Look-ups in named tables: a row name and a column name give one cell, copied from the table.

gunere:
cols = repeduv, kiv, dev
pazivu: [-0.14, -0.80, -0.75]
kibe: [-0.55, -0.27, 0.39]
buzesav: [0.47, -0.47, 0.17]
vurepi: [-0.46, -0.93, -0.38]
tam: [0.82, -0.02, -0.24]
runit: [0.24, -0.41, 0.50]
mem: [-0.76, -0.62, -0.53]

kiv of pazivu = -0.80
kiv of mem = -0.62
dev of pazivu = -0.75
kiv of kibe = -0.27
repeduv of mem = -0.76
kiv of vurepi = -0.93
Row with the largest repeduv: tam

kur.tsv
	latiguv	sez	genil	gerof	loz
dun	16	220	21	13	174
fur	116	110	123	118	117
kuvab	120	193	91	24	152
gekasi	89	80	117	120	148
nedur	186	55	193	185	78
figide	104	121	122	105	116
kesam	120	176	104	39	144
neluf	239	51	212	232	69
naguba	134	139	106	104	69
tilu	24	176	26	19	140

tilu, gerof => 19
kuvab, sez => 193
nedur, latiguv => 186
kuvab, gerof => 24
gekasi, genil => 117
nedur, sez => 55
nedur, loz => 78
naguba, gerof => 104
neluf, gerof => 232
kesam, gerof => 39
kuvab, latiguv => 120
Which row has the largest gerof? neluf

fosa =
,kir,zufe,dumovel,sezum,liv,turudo,zabapep,semu,tak
gaposap,0.9,-2.1,3.5,-1.6,-1.6,-3.0,2.7,2.0,0.8
vas,-0.2,-1.2,-0.1,-0.5,-1.8,-0.9,4.8,7.7,2.7
ribetal,2.2,4.6,1.3,3.5,3.5,3.4,-0.3,-3.8,0.1
mose,1.6,3.2,5.5,1.9,2.6,-0.3,0.7,-8.0,-2.4
las,1.4,3.9,-3.7,3.6,2.3,5.4,1.5,5.5,3.5
bef,-0.1,0.3,7.0,2.6,7.4,4.4,-1.7,-1.5,-0.4
rupumem,1.5,3.9,0.5,3.9,4.8,5.4,-0.7,0.1,1.4
rore,2.5,5.1,-5.1,2.2,-2.6,0.7,3.9,2.1,2.4
nanemi,-2.5,-1.5,5.1,1.8,5.2,3.5,3.0,6.3,1.2
nusidov,4.3,0.5,-6.0,-1.5,-6.2,-2.0,1.9,6.4,4.8
zanudi,5.6,3.1,-2.5,1.0,-0.5,1.6,-3.3,-1.9,2.7

turudo of rupumem = 5.4
kir of zanudi = 5.6
semu of ribetal = -3.8
kir of las = 1.4
liv of bef = 7.4
sezum of nusidov = -1.5
Which row has the largest dumovel? bef

Table fuliso
cols = kipuf, mot, vaguzof, nit, por, famake, lutoliv, bis
fuf: [8.869, 20.802, -2.118, 5.634, -9.459, -25.517, 10.548, -2.522]
kidiv: [-10.025, -4.800, 3.208, 1.351, -14.511, 2.346, -12.162, 10.846]
pezon: [8.516, -0.329, 24.726, -15.517, 0.935, 20.012, -5.371, -19.571]
gudun: [8.551, -6.761, 64.382, -57.309, 1.055, -43.080, -44.067, -34.058]
rir: [-3.240, -11.278, 8.719, -22.291, -10.174, 3.753, -9.395, 3.148]
balek: [12.439, 12.672, -10.589, -5.790, -0.337, -2.146, -21.403, -0.613]
ber: [-19.824, -6.322, -4.401, -19.397, 21.847, -12.535, 6.270, -9.089]

por of ber is 21.847
kipuf of ber is -19.824
famake of gudun is -43.080
por of gudun is 1.055
bis of pezon is -19.571
lutoliv of rir is -9.395
kipuf of balek is 12.439
nit of ber is -19.397
famake of kidiv is 2.346
mot of gudun is -6.761
famake of balek is -2.146
Which row has the largest nit? fuf

tiva
            duz   valek
suf       7.534  -1.371
latenik  -2.056   6.482
sumotur   4.871  -2.942
bogikit  -2.589   0.985
bap       5.936   0.592
gal      -0.990   4.126
kerira    0.608   2.163
vinenel  -5.785  -3.334

What is the duz of sumotur in tiva? 4.871
What is the duz of gal in tiva? -0.990
What is the valek of suf in tiva? -1.371
What is the valek of latenik in tiva? 6.482
What is the valek of bap in tiva? 0.592
What is the valek of vinenel in tiva? -3.334
What is the valek of gal in tiva? 4.126
What is the duz of kerira in tiva? 0.608
What is the duz of suf in tiva? 7.534
What is the duz of bogikit in tiva? -2.589
What is the valek of bogikit in tiva? 0.985
What is the duz of latenik in tiva? -2.056
What is the duz of bap in tiva? 5.936
What is the valek of kerira in tiva? 2.163
What is the duz of vinenel in tiva? -5.785
What is the valek of sumotur in tiva? -2.942

fod =
	vokomu	fivani	fasip	zizaba	selidu	bul	garuz	ledi
pide	10.6	9.4	25.9	16.9	8.1	23.1	0.1	9.2
tasekif	7.4	4.9	-46.9	-65.7	-47.2	-49.4	49.1	-44.5
kom	-8.5	-11.4	45.6	-1.3	-15.7	45.8	-2.6	-3.6
kos	-25.9	-12.5	-9.6	-1.7	25.4	-1.3	31.8	39.2
sovo	-12.7	-8.4	2.2	-5.4	25.0	9.6	37.8	43.4
deku	0.6	38.9	-6.3	7.0	19.3	4.2	2.4	0.9
bator	-14.6	-38.3	43.9	32.0	24.0	36.6	-41.4	44.9
buk	-14.3	20.3	-10.1	33.4	47.3	-13.2	-13.6	-29.3
gak	34.1	14.6	37.9	12.5	1.1	31.2	-10.0	5.8
mak	-8.3	-27.6	2.8	-19.6	2.6	7.8	50.6	53.0
sidar	-16.2	-8.0	65.3	24.9	-8.1	69.0	-30.4	12.1
zud	7.2	1.1	11.2	0.0	0.3	9.7	21.3	11.2

What is the fasip of buk in fod? -10.1
What is the fivani of kom in fod? -11.4
What is the selidu of deku in fod? 19.3
What is the fasip of kom in fod? 45.6
What is the bul of sidar in fod? 69.0
What is the bul of kom in fod? 45.8
What is the selidu of gak in fod? 1.1
What is the fasip of deku in fod? -6.3
What is the ledi of deku in fod? 0.9
What is the garuz of bator in fod? -41.4
What is the selidu of mak in fod? 2.6
What is the fasip of mak in fod? 2.8
What is the vokomu of mak in fod? -8.3
What is the garuz of kom in fod? -2.6
Row with the largest bul: sidar

